Here are some points, one per row:
[-33  -3 -14   4 -17  -3 -52 -28 -22 -24 -19  -6 -11 -81 -25 -29 -15 -28 -49  49 -29   0   3  22  50 -17  51 -27 -14 -29   1  44 -71 -39  12  22 -22  -4 -23  60   3 -31]
[-31  10 -31 -20  -8 -95  12  -3  11 -19 -67 -67  14  -7 -17 -20  31   0  60   0  67  22  -2  19  -3  15  14  48  23  60   9  26 -17   7 -10  26 -21  82 -20  20  27  36]
[ -5  60  75  -5  52  74  29  30  59  17  59  47  36  42  12  82  34  39  72  38  68 -16 -27 -13  55 -21  -1  -5 -23  30  65  21  26  10  47   9 -63  -1  16  46  23 -23]
[ 16  34   4 -14  36 -64  50 -38 -28   6 -20 -35   1  34 -17 -10 -44   2  45  41  -5  25   3  38  15  13  74  20  47  15 -28 -21 -10  39  14 -16  26 -52  29  14 -16 -15]
[-63 -13  28 -35  37  13 -30  -1  -6 -18 -20  32 -54 -41 -31 -15 -28  25  -8 -33  14   3  -2 -16  17 -27  13   8 -20 -10 -29 -22  41 -39  17 -26  20  16 -71 -14 -25 -38]
[ -5  34 -14  33   7   1 -53   1  -3 -38  86  21 -23  57  11 -42  70   4  -9   1 -14   6 -13   6  27 -35  -5  18   0  -3   5  19  14  10 -31   2  21   2  30  11  38 -12]
[ 40  56   7  62  75  44  51  -7  16  15  49  35  26  22  56  19  37  20 -43  17 -35 -33   4  13 -48  -9 -26 -29  18  17 -49 -19 -63 -33 -13 -11 -20  28 -26 -52 -25   9]
[ 20 -62  48  35  10  50  27  52  11  16  41  71  23  20  52 -22  40 -15 -12  57   2  83  91  15  64  65  62  56  42 -20  58  39  -6  11  68  58  60  36  35  32  29  45]
[ 21 -24   9 -19 -19   3  -6 -53 -13  49 -39   2  12  -5  22  -9  -1  -8 -11 -24 -36 -15 -13  23  44  12 -38  56  27 -21   4 -27  -8  23 -44 -20 -11  -5  28  19  -4 -34]
[ -5 -34   5   3 -44  -2 -28  -6 -21  31  28  21  -9  14  48 -21  31 -49  22   7  11  18 -37 -32 -31 -30   0 -34  36  26  -8  12  57  42  18  90 -17  19 -11  -2  34   2]
[ -29  -27    7   16  -50  -52  -26   30  -20    3   13  -17    0   21   13  -12  -48  -22  -11   35   53 -104    7   14  -11   13  -30  -17   -8  -11   12   27   23   17   -5    3  -19   14   22  -23  -37  -30]
[ 38 -26  26 -31   6  -7   1  58   8  40 -12 -35  12  34 -38  14   3  20 -38 -36 -27  13 -16   9 -14  30  33 -50  44 -64 -15 -24 -26  22  10  -2   0 -36 -87 -19 -48  45]
[ 18   8  -5  21 -27  -2  -2  -3 -13  77  -4 -43 -22  32  19 -29  39 -18  13  13   9   8  27  11  68  16 -23  51   1  27   6  26  20 -48  29  32   3 -22  -3  53   1  65]
[-10 -20  33 -10 -62  -9  16 -19 -43 -21  15 -20  26  -1   4  17 -29  65  47  -3  29  22  34 -33  32  23  49 -17  20  81   3  39 -13  30 -18  12  32 -29 -20 -20   2  63]
[-27  -2  -7   8   3  10  16 -20  -8  28  13 -18  22 -15 -13 -15  33 -19 -13 -36 -24 -20  16  54 -38 -15  44  11 -30  -8  12  38  26  27  25 -27  16 -22  38 -39  23  -5]
[ 48  19 -31 -40  -7  -6 -29 -50  14 -12 -60 -23  35  42  24  26   5 -13 -13  34  35  18  11  23  26 -29  11   8   6  18  37  69  21 -10  31  40  19  49  42  -6 -14  -3]
[-59 -36 -46 -60  10  25   6 -23  33 -64 -42 -20 -17 -35 -59  -6 -59 -27   5  30  14  -6  12  20 -25 -30  -3  -7  10  42  -1 -55  38  34  -8 -15  43 -29   4   7   0  41]
[-63  -2  -8 -47  27  43 -50  -3 -35 -11   6 -45 -20 -49   8  12 -17 -63  32 -33  36  32  24   4 -23  41 -20   5   2 -23 -16 -17  -4  40  -5 -18  32 -32  -6 -29  44   4]
[  2  32  -6  58 -49 -50  -4 -21 -76   0 -13  21  25  32 -46 -21 -32   0  42  10  22  19  -5  -6  48  12  -7  10  29 -20  74  10  12  -1  72  32  34  38  33  30  18  56]
[ 42   8  23  26 -48 -43  26  37 -34 -23 -37 -28  -6   6 -10   7  10 -12 -16  20  -5   7  19  -4 -22  23 -47 -32 -41  61  17   0  60  32  -7 -34  19  32   5  -5  33 -43]
[ -9 -45 -23 -28 -48 -17  -2 -22 -36 -17  -5 -19 -60  68 -30  -9  -7 -21 -30   4 -12  24  60  65   4  42   3 -22  48  34 -10  37   0 -38  20  -2 -50  27  60  23  42  12]
[ 13 -20   5 -29 -26   7   8 -11  -7  32  -8 -15   9  -8 -68 -31   2  10  -8  39 -23 -13 -26 -38   6  14   2   3 -29 -55   1 -34  -5 -37 -32   4   7  46  63 -10  42 -18]
[ 11  37 -14  39   3  37 -28  32   6  34  23  52  70  21 -32  19  -2  45   9   3  49  37  25  55 -41  24   7  10  15  40 -77  -7  67  16 -40 -21  11  -9   8  -8 -29   1]
[  6  44 -11  18 -25  18  -8  -5  40 -27  26 -62  20   5   7  32 -32  22 -47   6 -54   6 -10   7   7  57  44  23  29 -11  25 -16   3 -32  54   7   5  48   8  41  31  -2]
[ -1  32  17 -15 -23  -1  49  62   9  25 -27 -11  -6  18  -1  -6 -32  44 -60 -13 -50 -22 -19 -45 -20 -61 -30  19  14 -59  -9  -4 -60 -68  12  15 -28 -32  30 -36  10  -4]
[ 52 -58 -22 -26  -6 -55 -23 -51 -17 -45 -11 -22 -24 -39   3 -11  -7  -5   1  16  18  -6  -1 -17 -42 -18 -21   9  24  -1   2 -50  23   2 -14 -36 -52 -55  -5 -10  17 -14]
[-31  51  38 -24  30  17  16  49  24 -32  49  78  14 -11  17  68  38   3 -33  51 -50  21  27  63 -25  33  18  11  32  -5  23   8 -17 -37 -69 -29  50  10  21  -3   3  57]
[ 55  -4 -49  17  53  23  21  50 -35 -11   9   2   1  17  55  61  18 -12  23  -7  25 -34 -46  19  43  17  12  15   3  26  26  46  -3   6  35  48  35  44  25  47  35  -3]
[-22  14 -89  66  10 -23  -9 -34  39  55 -44   8 -38  13  36  16  40   8  -3  32   3  20 -42 -60   4  23 -12  -2  -5  20  26  13  -6  36   4 -60 -21 -15  11 -27  -8   0]
[-31  31 -14 -31  21 -38  44 -21  26 -65 -41 -22   2 -45 -39  27 -30  62   7  11   8   8 -28  -1  52  28 -21  37 -36  -4  -1  35  14  28  36 104 -30 -18  13 -16 -30 -12]
[ -8 -15 -18   7  -1 -17 -14 -14  23  -8  -2  -7  14   1  13 -15  41  -3  62 -65 -22   7  15  16 -11  25  -8 -90  16 -21   1 -39 -36 -59 -20  -7  37 -73 -50 -36 -73 -21]
[ -8 -11 -15 -42  -2   6  11  -3  11 -44  43  43  17 -46 -28 -29 -49 -83 -15 -72  -2   6 -24 -50  22 -16  -6 -22 -58 -13  -8 -14 -39 -15 -13 -35 -49 -29 -63   0 -48  25]
[ 28  38  26  -2  12  38 -21  21  44  18  41  21 -38 -65   6 -44 -24  18  42 -28  38  -1  42  32  24  31  36 -26  51  57  39  25  38  40  17  16  21  40  32 -14  12  52]
[ 61 -39  37  33 -60  23 -59  20 -52  49  -7  -6 -97  33  17 -37 -17 -17  22  -3  15  19 -13  14 -38 -21  12  27 -66   0   3 -15 -28  31 -22  -3  17  11 -21   9 -44 -10]
[ 20  43  -9  40  13 -29  49 -45  24  30 -42 -41  28  25  52  57  -7  23 -29 -12  33   4  60  13 -20  -2  20 -22  -3 -56   2 -54  23   7 -54  23  28  -4 -26  14  10  21]
[ 23 -16  11  -4  54 -45  25 -11  44  39 -14  -2  52 -13 -23  30 -61  51   8  12 -67 -22  26 -13 -29 -46 -81  15 -14 -22  -3  51 -18  20  -6 -23  39  42   5  64  34 -25]
Along one direction, these points spread out more than along any other. Take the direction at right angles to it along which they spread out most. Go by this last direction. How far along it is each point below, from 0 to 99? The average is 50, and the first point in the table lies past the average. One standard deviation of the points above along it is 16.
[-63  -2  -8 -47  27  43 -50  -3 -35 -11   6 -45 -20 -49   8  12 -17 -63  32 -33  36  32  24   4 -23  41 -20   5   2 -23 -16 -17  -4  40  -5 -18  32 -32  -6 -29  44   4] 57
[ 55  -4 -49  17  53  23  21  50 -35 -11   9   2   1  17  55  61  18 -12  23  -7  25 -34 -46  19  43  17  12  15   3  26  26  46  -3   6  35  48  35  44  25  47  35  -3] 50
[-10 -20  33 -10 -62  -9  16 -19 -43 -21  15 -20  26  -1   4  17 -29  65  47  -3  29  22  34 -33  32  23  49 -17  20  81   3  39 -13  30 -18  12  32 -29 -20 -20   2  63] 62
[-59 -36 -46 -60  10  25   6 -23  33 -64 -42 -20 -17 -35 -59  -6 -59 -27   5  30  14  -6  12  20 -25 -30  -3  -7  10  42  -1 -55  38  34  -8 -15  43 -29   4   7   0  41] 65
[  2  32  -6  58 -49 -50  -4 -21 -76   0 -13  21  25  32 -46 -21 -32   0  42  10  22  19  -5  -6  48  12  -7  10  29 -20  74  10  12  -1  72  32  34  38  33  30  18  56] 74
[-31  10 -31 -20  -8 -95  12  -3  11 -19 -67 -67  14  -7 -17 -20  31   0  60   0  67  22  -2  19  -3  15  14  48  23  60   9  26 -17   7 -10  26 -21  82 -20  20  27  36] 81
[ -5 -34   5   3 -44  -2 -28  -6 -21  31  28  21  -9  14  48 -21  31 -49  22   7  11  18 -37 -32 -31 -30   0 -34  36  26  -8  12  57  42  18  90 -17  19 -11  -2  34   2] 61
[ -8 -15 -18   7  -1 -17 -14 -14  23  -8  -2  -7  14   1  13 -15  41  -3  62 -65 -22   7  15  16 -11  25  -8 -90  16 -21   1 -39 -36 -59 -20  -7  37 -73 -50 -36 -73 -21] 34
[ 20  43  -9  40  13 -29  49 -45  24  30 -42 -41  28  25  52  57  -7  23 -29 -12  33   4  60  13 -20  -2  20 -22  -3 -56   2 -54  23   7 -54  23  28  -4 -26  14  10  21] 38
[ 16  34   4 -14  36 -64  50 -38 -28   6 -20 -35   1  34 -17 -10 -44   2  45  41  -5  25   3  38  15  13  74  20  47  15 -28 -21 -10  39  14 -16  26 -52  29  14 -16 -15] 60
